One vector is turned by the same rotation once a step. Each row is the vector after some number of steps, and that number follows the row.
The counts run from 0 to 638.
[121 125 151 136 155 138 155 154 128 119 116 103 110 134 120 142 127  79
 162 149  93  90  85 127 125 114 137 135 202 123 143 163 131  98  76 145
 129 142 104 131  90 107 184 129 121 168  92 140] : 89
[166 134 132 136  79 128 104 164 160  98 118 154 119 184 144 105 136 101
 155 132 128 117  89 137 131 187 116 107 141 127 116 145 169 104 121 112
 126 123 162  97 169  79  98  94 118 146 126 118] : 476
[101 133 126 117  82  98 163 142 170 106 135 121  95 130 109 106 157  91
 165 118  83  84 148 145  97 131 112 149 166  90 122 165 145 137 144 121
 126 151 142 140 107  98 110  54 117 101 107  98] : 571
[190 119 162 107 132 129 121 186 150 103 124 120 160 181 138 129 102 114
 141 132 135 143  91 136 161 118 127 115 105 155 160 157 143 102  88 135
 133 114 153 117 103  50 160 120 159 150 147 133] : 473
[145  70 117 158  78 124 167 160 159 139 120 100 139 162 170  88 123 109
 117 130 108 147 107 136 134 114 149 168 145  74 135 184 135  99 115 137
  99 152 162 143 117 145 105 101 126 106  84 130] : 252
[190 142 171 105 106 140 140 161 139 109  96  91 107 141 154 158 109  93
 152 131 139 104 106 144 157 158 102 136 171 140  97 143 153 127 111 151
 129  97 130  78 100  90 106 131 138 152 115 111] : 236
[143 116 146  86 128 132 167 148 153 120 152  97 129 154 113 110 147 102
 116 125 139  82 178 143 104 151 161 102 167 140 113 152  94 128  88 199
 122 118 140 170  95 101  96 101 132 112 114 108] : 229
[138 108 145 118 109 117 147 176 148  95 128 100 132 193 121 111  81 145
 159 127 128 146 126 149 115 134  98  82 133 155 180 152 140 136 117 143
 133 109 142 102 120  73 132 127 108 174 143 110] : 553
[165 150 112 118 114 118 144 123 165 102 152 108 187 118  97 133 138  99
 168 143 159 148 130 102 105 129 102 154  98 145 144 148 140 128 132 111
 132 116 151 143 146 128 107  53 149  55 134  95] : 627
[168 124 179 120 156 126 125 157 127  99 127 140 177 161 154 131 118  76
 120 122 162 165 134 125 159 135 131 153 166 103 135 171 126 129 105 138
 130 127 135  95 110  97 105 164 124 196  76 127] : 23
[146 153 145 128 114 119 164 103 106 120 124 109 117 127 112 108 116  73
 130 141 118 122  99 132  96 132 122 152 185 101 131 183 154 106 147 160
 149 158 110  99 117 123  83 112  82 171  74 113] : 302
[145 137 147 132 150 171 170 136 128 117 123  72  72 119 114 145 124  87
 115 161 124 109 100  99 124 115 141 149 149 142 119 156 134 117  79 179
  91 105 118 126  83 102 169 128 127 129 148 126] : 378
[108 136 148 142 126 121 180 123 168  96 172  98 108 131  77 113 131 101
 116 120 151 173 112 106  83 145 111 108 100 125 150 163 149 148 132 135
  89  90 139 144 140 112 110 128  85 104 164 103] : 349
[133 124 123  75 131 107 184 157 153  97 157 103 154 131 110 112 116 112
 124 110 159 120 194 119  95 114 137 128 167 133 101 158 105 162 117 175
 115 112 124 145 109 141  81  94 101  97 120  76] : 361
[140  86 133 114 130 147 177 108 130 118 150  71 139 137 101 137 133 103
 133 162 162 161 142 136 121  99 123 164 115 131 163 169  98 175 110 176
 131 114 115 173  78  90 120 108 126 149  99 102] : 18
[171 148 105 152 105 129 155 151 103 123 112 138 123 164 114  74  76  79
 125 131 129 179 104  85  98  94 125 150 145 127 135 170 156 101 122 159
 112 148 134 101 130 134 127 105  73 168 140  99] : 115
[112 101 137 148 119 107 176 135 154 103 119 103 153 117 128 131 138  89
 152 117 108 152 138 110 153 107 124 196 178  78 146 179 100 135 108 128
 124 152 134 137  75 145 113 116 131 122  64 110] : 305
[132  81 147 109 156 127 119 153 143  51 136 143 154 155 143 152 112 100
 166 111 137 120 148 116 149 123 124 140 187  94 127 154 124 167 121 115
 122 129 113  79 131  88 135 142 105 182  78 123] : 77
[146 134 131 145  59 110 140 157 133 101  92 107 118 138 135 114  91 138
 160 108  81 119 129 115 123 125 120 144 198 120 148 156 132  86 106 145
 126 169 161  77  96 137 120  89 122 116 113  93] : 38
[122 171 115 151 141 144 138 147 105  80 154 109 144 158  97 123  95 128
 150 147 103 100 125  93  84 144 125  98 157 137 154 139 158  99  84 128
 125 137 145  87 170 134 189  93 100 143 128 120] : 273
[141 148 166  94 151 134 139 127 148  88 159 103 158 142  89 160 137  87
 169 165 137 109 113 148 115 126  98 115 117 152 175 154 139 148 115 119
 160 106 116 126 111  44 156 102 164 147 127 129] : 286
[163 136 109 112  85 143 158 157 140 106 137  80 133 161 115 117 110 125
 148 167 154 129 146 118 105 117 110 140  74 149 143 145 153 148 105 149
  94 106 168 140 133  96 152  47 152 100 144  94] : 337
[144  89 149 124 127 134 157 146 154  94 130  97  94 147 176 136 122  82
 135 132 145 113 121 150 144 128 113 166 154  76 110 177 156 175 141 136
 103 113 123  88 130  72 116 138 120 161  81 125] : 582
[151 100 121 167 107 147 118 159 180  75 138 134 143 161 156 148 146 106
 163 125 120 120  90 111 146 165 123 148 135  97 124 151 154 117 114  71
  98 124 160 107 162 109 136 100 129  93 118 147] : 478
[142 176 154 117 138  84 156 149 132 115 165 114 161 132 112  99  85  85
 130 113  98 145  93 123 101 122 109 139 148 110 151 176 187 100 151 115
 158 145 134  76 153 122 115 109 123 115 115 122] : 63
[160 181 132 146 104 138 149 170 121 126 122 135 113 166  98  80 105  90
 125 142 103 128  93 101  93 128 134 129 134 136 133 154 179  78 102 142
  99 135 159 105 139  95 149  80 119 138 152 123] : 619
[103 136 154 125 154 160 160 127 131  73 153  98  87 134  94 144 130  96
 107 128 116 120 166  96 101 121 149 139 158 121 147 153  98 139  73 170
  84 113 134 120  98 103 172 127 106 142 140 115] : 510
[105 124 145 128 117 107 172 147 130 102 121 105  88 129 104 120  99  92
 159 111  86  97 131 141 106 114 112 122 210 111 138 169 135 125 123 160
 134 159  99 113  77 110 134 128  87 163 102 106] : 223
[148  69 119 132 111 127 190 170 165 123 104  95 152 142 133 126 101 119
 139 103 145 132 129 120 150 114 136 141 163 135 127 169  92 112  78 171
 106 116 129 173  73 165 103 112 121  86 111  96] : 174
[192 137 166 117 113 141 130 152 152  96 104 113 135 131 152 163 125  91
 153 123 149  95  89 139 167 176 111 143 186 144 105 156 148 106 122 131
 143 111 121  86 117  96  87 141 135 134 113 125] : 237
[193 100 145 109 115 143 127 176 124 101  94 119 131 174 136 132  69 121
 136 127 153 142 118 133 153 110 123 127 142 163 144 143 128 126  89 174
 114 106 134 106  84  81 139 125 128 174 141 106] : 606
[180 124 118 125 140 166 112 127 100  84 129 130 182 161 112 143 135 119
 153 160 161 133 143 100 134 133 149 131 142 182 156 138  86 104  70 151
 138 131 139 138 105 118 132  76 117 138 118 106] : 178
[155  71 104 128  99 105 164 152 170 107 125 146 168 149 108  96 113 118
 134 105 154 181 130 111 113 109 143 131 131 139 146 171 115 118 123 147
 117 140 136 169 111 143  80  84  93  97 135  92] : 546
[177 167 156 123  89 150 142 152 122 136 107 101 138 167 108 109 136 101
 114 152 170 187 135 122 117 135 125 155  96 149 147 153 120 130 102 172
 120  94 170 143 102  91 105  92 152 151 128  98] : 391
[158 144 119 113 133 125 145 150 110 104 165 143 127 154  92  84  94  68
 111 149 114 159 116  89  96  85 136 159 122 105 146 166 172 116 135 132
 103 152 144 103 135  84 154  88  90 145 138 121] : 486
[116 103 147 140 134  95 145 168 171  68 139 126 152 161 132 133 111  94
 162 117 134 156 118 129 150 105  87 147 138  83 145 177 163 175 141  88
 114 114 129 101 146  83 131 134 128 165 101 121] : 635
[161 141 161 143 120 139 174 127 120 135 130  97  94 138  98 113 117  77
 106 154 119 175  69 124 123 112 140 158 116 146 159 171 140  88  98 153
 106 125 141 131  85  82 151 136 131 153 159 134] : 246
